In the rows, zero is written as 128.
Each path below is one point turned by a fixed rotation once a step. After each direction that follows a path, write how fast that rotation turns it, in degrees per step (0 if it stays still).
Each turn is a multiple of 5 degrees from 10 to 175, or 0.
Each row of a path follows its step; steps can be skipped.
path 1
step 2: [115 98 111 141 142 152 140 114 131 162 156 127 137 137 120 110 120 124 114 140 116 121 137 111 119 130 133 130 145 113 177 140 112 137 137 101 94 118 139 103 126 133 113 143 140 150 114 143 129 144 136 123 137 109 136 141 129 106 137 143 130 130 154 123 139 161 149 139 115 101 132 116 118 115 139 127 131 125 146]
step 6: [133 140 117 116 123 143 144 127 103 158 118 151 108 139 129 127 146 128 104 96 130 137 118 104 118 101 118 134 134 140 138 117 102 117 136 134 117 114 142 115 134 111 138 122 161 131 131 127 125 121 143 98 140 105 104 142 129 112 111 135 139 130 123 138 156 88 119 147 150 132 120 148 138 138 95 131 122 105 123]
step 7: [106 146 146 140 141 102 110 158 118 148 135 144 117 139 101 109 108 124 119 128 102 136 139 92 130 145 134 95 120 117 132 133 68 115 127 119 125 126 142 122 112 125 152 128 134 147 127 139 150 128 130 120 103 132 115 120 117 150 109 128 115 140 116 122 156 123 128 150 138 131 120 129 124 138 129 126 125 127 136]
step 12: [130 129 141 126 140 122 145 97 134 151 128 153 124 112 112 140 130 114 117 129 92 122 125 125 113 108 154 133 126 136 147 144 117 120 128 140 126 128 108 127 112 124 133 165 142 125 125 116 93 127 118 119 150 162 115 118 133 127 94 138 126 150 127 118 142 116 109 114 142 124 100 143 147 139 99 154 138 126 108]
step 13: [105 140 133 148 137 109 113 157 133 134 143 118 129 123 153 121 122 120 117 134 101 152 104 119 105 141 156 129 102 132 142 129 123 99 122 124 126 113 124 122 114 127 152 110 117 152 113 139 106 126 118 138 132 142 114 133 150 131 116 133 107 127 138 122 137 150 110 96 138 93 104 146 128 141 140 142 120 146 155]
step 17: [166 137 140 93 135 127 124 126 127 121 114 164 133 129 149 104 117 134 106 121 95 126 132 126 127 136 153 144 141 166 135 113 114 144 122 94 123 122 123 118 126 134 112 116 134 114 135 132 140 104 110 127 137 125 116 149 117 115 115 140 124 130 106 125 111 154 104 117 108 111 142 118 102 137 125 144 128 101 123]
step 18: [141 149 112 115 127 118 130 124 112 151 152 138 112 166 139 123 130 139 104 82 111 108 141 105 109 130 164 139 135 121 130 103 126 138 135 129 141 132 109 116 131 110 116 136 135 146 132 138 94 132 111 100 130 127 104 124 135 114 124 146 124 113 98 127 140 117 130 99 136 130 134 137 155 121 121 129 136 112 124]
step 22: [115 133 93 157 110 124 129 128 146 130 117 108 154 138 141 141 111 147 104 137 114 143 125 134 103 148 159 119 146 135 139 116 122 141 114 141 100 115 133 124 117 109 141 109 143 112 120 123 143 90 118 146 119 122 123 135 115 92 143 126 121 127 120 124 161 135 102 125 135 112 106 126 143 140 144 122 132 139 129]
step 24: [144 126 139 142 120 105 124 96 120 143 155 135 107 128 138 136 108 116 130 130 132 99 158 122 103 129 121 142 109 128 136 125 113 130 155 112 105 124 125 136 133 108 154 130 142 137 117 119 100 135 140 120 108 142 127 108 130 136 124 135 125 157 108 116 160 122 141 125 149 111 103 125 149 125 117 159 141 107 109]
step 27: [140 119 140 135 103 124 134 123 127 141 141 122 123 136 140 114 105 138 115 133 95 98 149 116 102 150 133 124 117 85 123 122 126 136 119 118 118 136 136 127 142 145 132 122 125 164 141 133 108 122 149 123 134 109 122 117 127 105 104 105 124 117 133 129 143 137 127 107 135 111 113 160 121 105 111 82 133 126 108]
Directions:
[125 132 135 126 136 123 132 129 136 124 128 129 129 127 128 130 128 132 126 134 125 127 126 128 132 127 136 127 133 128 126 132 130 123 123 118 129 134 124 131 129 118 127 130 126 128 127 132 127 129 126 129 133 129 127 129 121 124 128 124 129 127 128 133 136 130 126 127 128 131 128 129 124 132 128 127 129 128 128]
80
[129 128 124 130 130 132 131 131 129 135 123 129 126 128 131 133 125 130 135 126 123 129 132 130 131 129 124 133 128 130 119 126 130 129 131 125 123 134 130 127 126 129 124 122 123 124 128 132 129 124 132 126 128 130 129 127 128 127 130 134 128 133 134 128 129 128 125 126 135 131 121 134 123 131 129 124 132 123 128]
135
[132 124 130 130 129 128 129 124 133 128 125 120 130 131 131 124 123 134 131 123 128 128 134 133 129 127 130 129 129 132 132 126 133 131 129 125 127 124 125 128 125 121 126 126 129 130 131 121 133 131 126 126 132 124 126 121 131 133 136 128 127 131 124 126 124 132 128 132 129 127 131 123 128 137 125 131 135 128 124]
55
[126 124 132 133 124 134 127 132 128 125 130 136 124 128 135 135 126 126 124 129 128 128 127 125 125 126 124 123 129 127 128 130 134 130 131 124 123 127 132 129 129 127 128 130 128 127 133 128 122 129 123 119 134 125 130 130 123 134 127 123 125 129 132 133 124 135 123 132 129 124 127 129 132 127 127 132 127 130 127]
100
[124 127 130 119 124 129 125 121 128 130 126 128 130 126 128 123 130 137 127 133 130 127 134 125 123 128 125 130 131 133 131 131 124 126 124 122 127 135 128 131 134 132 120 125 125 127 131 126 117 126 129 124 129 125 129 128 131 127 127 127 128 132 133 126 124 122 131 128 127 130 129 127 133 129 128 130 129 128 130]
120
[130 128 127 129 126 130 124 128 127 128 131 132 133 124 122 128 124 132 124 133 120 123 128 137 130 139 127 130 127 121 131 127 126 134 127 128 129 130 130 132 135 128 134 131 131 125 127 129 133 130 125 128 128 127 126 130 126 128 126 129 130 130 136 126 129 126 127 135 129 127 127 125 128 130 126 136 134 123 124]
145
[121 121 128 135 132 133 128 125 129 128 122 123 131 124 128 128 125 132 124 127 129 128 126 133 133 126 128 130 129 131 128 128 127 131 127 136 121 129 124 128 126 129 123 140 125 132 124 129 124 134 122 130 129 132 127 129 132 123 126 128 129 125 133 127 129 129 125 124 128 123 125 130 131 128 129 129 130 133 132]
40
